cols: E T N A R P C K F S
[ 1  9 88 62  4  2 -2  2  0 -3]  z68
[ 0 65  1 66 84  9  0 -2 -1 -2]  z428
[ 1  9 88 62  4  2 -2  0  0 -3]  z704
down: [-2 -3] -> S
miss z428: [84  1  0  0 -2 -1 65  9 -2] -> [66]
q: [ 1  9 88 62  4  2 -2  2  0 -3] -> z68
loc: [-1] -> z428, 9
loc: [84] -> z428, 5
miss z428: [66 65  0  9 -1 -2 -2  1  0] -> [84]

cols: X J L D V H G
[ 33 -97  31  66  32 -62  17] -> z202
[ 39  36 -30 -43 -30   0 -29] -> z828
[-10  74 -28  59  43  21  83] -> z447
[-50 -83 -51 -26  -4  62  56] -> z974
[ 39  36 -30 -43 -57  97 -29] -> z757
down: [-29  83  56 -29] -> G
miss z974: [ 56 -26 -83 -50  -4  62] -> [-51]
down: [ 31 -30] -> L
down: [-43  59 -26] -> D
loc: [-4] -> z974, 5

cols: panuk Pum nemi Zufo tulem Dudat tira kugi tulig
[  4 -13 -48 -62  21  63 -84 -61 -48] -> z390
[ 29 -20 -32  50  -4  -6  -6  -6  22] -> z381
[ 13 -17 -55 -73  39  34 -21 -21 -20] -> z792
loc: [-55] -> z792, 3
down: [-84  -6] -> tira
down: [-61  -6] -> kugi
loc: [-84] -> z390, 7
loc: [-4] -> z381, 5
miss z390: [  4 -13 -61 -48 -84  63 -48  21] -> [-62]

cols: kolil folak fem tatik galu Rigov Pon keb lovo Lodek
[ 76  66  53 -61  20  74 -27 -17 -64 -48] = z541
[ 69  10 -85 -20   0  37 -60  53  55 -32] = z255
[-22  26  15  -7  18 -85  27  28 -82 -59] = z31
[ 28  47 -74 -25  12  11 -23 -91  31  54] = z825
loc: [-60] -> z255, 7
miss z31: [-82  26  28  18 -59 -22  15 -85  -7] -> [27]
miss z255: [ 55   0 -60  69  37 -20  53 -32  10] -> [-85]

cols: tak tuti fozer fibun vipu Povi zab sog pivog dusum
[-18  54  52  50 -21 -16 -18 -22 -29 -13] : z630
[ 40 -25 -21 -22 -30  34  49  56 -42  46] : z585
[-26 -33 -31 -28  56 -28 -33 -34  71 -30] : z876
[-17  56  52  47 -21 -18 -15 -21 -25 -17] : z71
[ 16 -52 -52 -48  18  19  20  23  22  14] : z503
[-43  25  25  19  26 -38 -47 -61  33 -46] : z546
down: [ 52 -21] -> fozer
q: [ 16 -52 -52 -48  18  19  20  23  22  14] -> z503
loc: [33] -> z546, 9

cols: Z U Q W
[ 73 -31  -8  52] -> z703
[ 27 -31  -8  15] -> z909
[ 27 -31  -9  34] -> z195
[ 54 -12 -18  11] -> z849
[ 54 -12   5  39] -> z46
[ 73 -31  -8  10] -> z936
loc: [34] -> z195, 4
loc: [11] -> z849, 4
down: [15 34] -> W
loc: [10] -> z936, 4
down: [15 34 11 39 10] -> W

cols: sarib ful tigit luzo nuso gapul
[-46 -25 -41 -36  46 -20] : z258
[-11 -10 -68  71 -30  39] : z23
[-47 -25 -41 -36 -47 -33] : z419
loc: [-11] -> z23, 1
down: [ 71 -36] -> luzo
loc: [71] -> z23, 4

cols: rit nugeg bol fuvon senid Bosi lev taguz farit
[  2  11 -24 -82 -30 -24 -69 -13  -4] -> z112
[  9   6 -18 -82  -4  30 -39   5 -17] -> z988
[ 28  -7  26 -82 -13 -65  -7   6 -11] -> z794
[  3  21  -7 -82 -23 -43 -72  18 -26] -> z196
[-16  10  24 -82  -2  -5 -47  -1 -38] -> z492
[-12  -3  29 -82   1 -55 -30 -14  -8] -> z683
[ -6 -65  -5 -82  13  19 -11 -27 -20] -> z27
[ -2 -10 -59 -82 -32  40   0 -29  42] -> z551
[-43  17  32 -82 -35   8 -36  26   7] -> z469
[-27 -28  31 -82  -6 -61  10 -25  22] -> z882
[-35  23 -30 -82  17 -81  21  -9  11] -> z421
miss z469: [ 17 -43 -82   7  32  26   8 -35] -> [-36]
miss z551: [ 42 -32 -10  40   0 -29  -2 -59] -> [-82]
loc: [-1] -> z492, 8
miss z421: [ 17  23  21 -30  -9 -35  11 -81] -> [-82]
miss z492: [-82  24  10 -47  -5 -38  -2 -16] -> [-1]

cols: Dus Ribe veg vup Keves Vegel Lenu dapu
[ -7  36 -62 -62  -1 -40  33 -34] -> z259
[ -7  36 -62 -62  -1 -40 -49  25] -> z375
[ 12 -35  94  11  39 -66  33 -29] -> z67
[ 12 -20  94  11  39 -66  27  15] -> z889
[-28 -19 100 -23  70 -54  32  25] -> z308
down: [-34  25 -29  15] -> dapu
down: [-34  25] -> dapu
down: [ -7  12  12 -28] -> Dus
down: [-66 -54] -> Vegel
miss z67: [ 33  12  94 -66  39  11 -35] -> [-29]
down: [-1 -1] -> Keves
loc: [-28] -> z308, 1

cols: tup Gipez lasop zorim riked
[-13  73 -47  80  20] -> z798
[ -3 -58  95 -25  69] -> z430
[-36  88  43  53 -10] -> z770
[-70 -14  30 -29  42] -> z560
[ -1 -83 -63 -16  94] -> z69
[ 49 -28  96  59 -55] -> z697
[  6  95   3 -79 -14] -> z660
[ 64  29 -46  37  77] -> z372
[-93 -65 -79  42 -78] -> z918
[ 43 -31 -57 -59 -57] -> z589
[-78  13   6 -90  93] -> z167
down: [-36 -70  -1] -> tup
down: [-10  42  94 -55 -14  77 -78 -57] -> riked

cols: Siso Taz gem dol fepo bakel tem kugaf vazu
[ 52  53 -11  59  36 -46 -87 -88  17] -> z806
[ 41  55 -31 -16  53 -47 -77 -68  17] -> z679
[ 52  53 -11  59  36 -46 -87 -88 -27] -> z124
[ 52  55 -12  52  34 -46 -86 -84 -27] -> z637
[ 52 -10 -11  59  36 -27  53 -88 -28] -> z343
[ 52  53 -11  59  36 -46 -87 -88 -28] -> z931
down: [ 59 -16  59  52  59] -> dol
miss z343: [ 36  53 -27  52 -88 -10 -11  59] -> [-28]
q: [ 52  55 -12  52  34 -46 -86 -84 -27] -> z637
miss z343: [ 52 -27 -10 -88  36  59  53 -28] -> [-11]

cols: duzo bon Lub Tafi
[-53 -35 -58 -63] -> z148
[13 25 12  9] -> z950
[30 41 24 16] -> z144
[-16  15   3   5] -> z814
[ 7 20 10  8] -> z231
[30 36 23 40] -> z16
[-86 -71 -85 -89] -> z282
[-69 -54 -73 -78] -> z507
[ -8 -14 -13 -20] -> z45
down: [-71 -54] -> bon
loc: [-54] -> z507, 2
miss z144: [16 41 24] -> [30]
loc: [24] -> z144, 3
miss z950: [13  9 25] -> [12]
loc: [41] -> z144, 2
miss z282: [-71 -89 -86] -> [-85]

cols: lopu lebap mivuk Dipu
[-39 -23 -50 -61] -> z25
[11 28 11  6] -> z898
[36  5 37 30] -> z942
[21 -1 22 16] -> z36
[-71 -13 -55 -46] -> z674
[-64 -43 -83 -93] -> z863
[-40  25 -15   7] -> z549
miss z549: [ 25   7 -40] -> [-15]
loc: [-50] -> z25, 3
down: [-61   6] -> Dipu

cols: Liku tado keba timu
[ 14 -94  -2 -96] -> z250
[  9 -47   8   3] -> z229
[  8 -45  -6 -40] -> z709
[-2 15  0 16] -> z58
loc: [9] -> z229, 1
miss z229: [-47   3   8] -> [9]
down: [ 8 -6  0] -> keba
down: [-45  15] -> tado

cols: pofu Bame zir fibo mulop
[-61  24  27 -60  26] -> z391
[-55 -45 -51  52 -60] -> z635
[-51  26  57  27  69] -> z405
[84 43 48 85 28] -> z855
miss z405: [ 69 -51  26  57] -> [27]
down: [52 27] -> fibo
down: [-51  57  48] -> zir
miss z855: [48 28 43 84] -> [85]
down: [-60  52] -> fibo

cols: nit Fegud zeki rinev luvir sule bod
[ 42  94 -18 -52  22  18  54] : z155
[ 51  42  -7 -56   9  18  54] : z847
[ 49  26 -10 -56  -2  46  50] : z480
[ 42  26 -10 -56   9  18  75] : z824
[ 42  26 -10 -56   9  18  54] : z865
[ 42  26  15 -56   9  25  54] : z750
[ 42  26 -10 -56   9  18  74] : z370
[ 85  26 -28 -70   9  18  44] : z371
[ 42   2  -6 -68   9  18  54] : z380
[ 42  26  67 -56   9  18  54] : z807
[ 42  78 -10 -50  28   9  54] : z79
loc: [-50] -> z79, 4
down: [54 74 44] -> bod

cols: Tetov teduz Devuz Vur siduv Fup vodar kof
[ -3   1  24  10 -56   9 -15 -33] = z969
[-15 -57  34  38 -52   6  18  19] = z6
[ -9 -76  15  20 -44  28  -6  17] = z178
[ 26 -78  41  22 -41  14  21   0] = z395
[-18 -73  25  39 -55 -72   7  15] = z303
down: [-52 -44 -41] -> siduv
loc: [20] -> z178, 4
down: [22 39] -> Vur
miss z303: [-55  25  15   7  39 -18 -72] -> [-73]
down: [19 17] -> kof
loc: [0] -> z395, 8

cols: mik Fev Das gimeg fafa vogo gozez
[-54  23 -35 -53 -13 -85  -2] -> z214
[ 89  68 -78 -88 -94 -89  22] -> z55
[ 34  84 -63  89 -75 -43 -26] -> z902
[ 77   3  19 -13  72 -16  41] -> z868
[ 49  31  68  28  84  93 -74] -> z82
[ 46  55  27  36 -67 -34  -2] -> z945
[  8   6  27  -3  62 -95 -61] -> z290
[-20 -69  88 -89  -5 -12  83] -> z277
[ 54 -45  24  68 -59 -80 -57] -> z684
[-61 -65  48 -59  23  65  49] -> z741
miss z82: [ 49  31 -74  28  84  93] -> [68]
down: [-89 -43 -16  93 -34] -> vogo
loc: [28] -> z82, 4
loc: [83] -> z277, 7
loc: [19] -> z868, 3
miss z55: [ 22  89  68 -78 -89 -94] -> [-88]

cols: Ran zogi tafon sepob Febo bobe
[ 78  58 -68 -15 -68  43] -> z159
[-95 -67  51 -29   2 -53] -> z579
[-41  51 -30 -40  17  52] -> z234
miss z234: [ 17  51  52 -30 -41] -> [-40]
miss z234: [ 51 -30 -41  52  17] -> [-40]
down: [ 78 -95] -> Ran

cols: zuta rab kepop Dap Zufup neliv
[ 32 -58 -17 -12  26  25] -> z663
[-27 -73 -53 -23  46  50] -> z520
[22  7 -5 29 31 30] -> z983
[ 20  35 -61  62   1 -66] -> z64
[ 55  25 -75  20 -47  72] -> z198
[-33 -66  -6 -34  34  75] -> z201
miss z983: [22 31 30  7 -5] -> [29]
down: [-66  72] -> neliv
loc: [-73] -> z520, 2

cols: fivif bave Pefut kog nuko seko Dogak vuv
[-38  33  42  -2  14  87 -38   8] = z351
[-33 -43  -4 -48  33  -8  36 -21] = z335
[-49 -41   2  35  -5 -24  44 -60] = z30
[-53  -8  23  10  42  55   6 -18] = z838
[-33 -43  29 -48  33  -8  36 -21] = z312
[  9  13  29   7   3  49  -7 -44] = z94
[-25  33  42  -2  14  87 -38 -26] = z696
miss z696: [ 87 -26  14  33  42  -2 -38] -> [-25]
down: [ -2 -48] -> kog
miss z696: [ 42  -2 -38 -25  33  14  87] -> [-26]

cols: Lodu zap midut nur Sutak
[-35 -44 -44 -14  22] -> z314
[ 33 -40 -46 -12 -33] -> z24
[ -3  21   0 -73 -26] -> z957
[ -9 -43 -56 -32   6] -> z328
[ 41  44  42  28 -13] -> z711
[ 13  34   4 -67 -20] -> z572
[-34 -46   7  50 -28] -> z662
[  2 -43  -2  51 -39] -> z872
down: [-26   6 -13 -20 -28 -39] -> Sutak
down: [-44 -40  21 -43  44  34] -> zap
loc: [-33] -> z24, 5

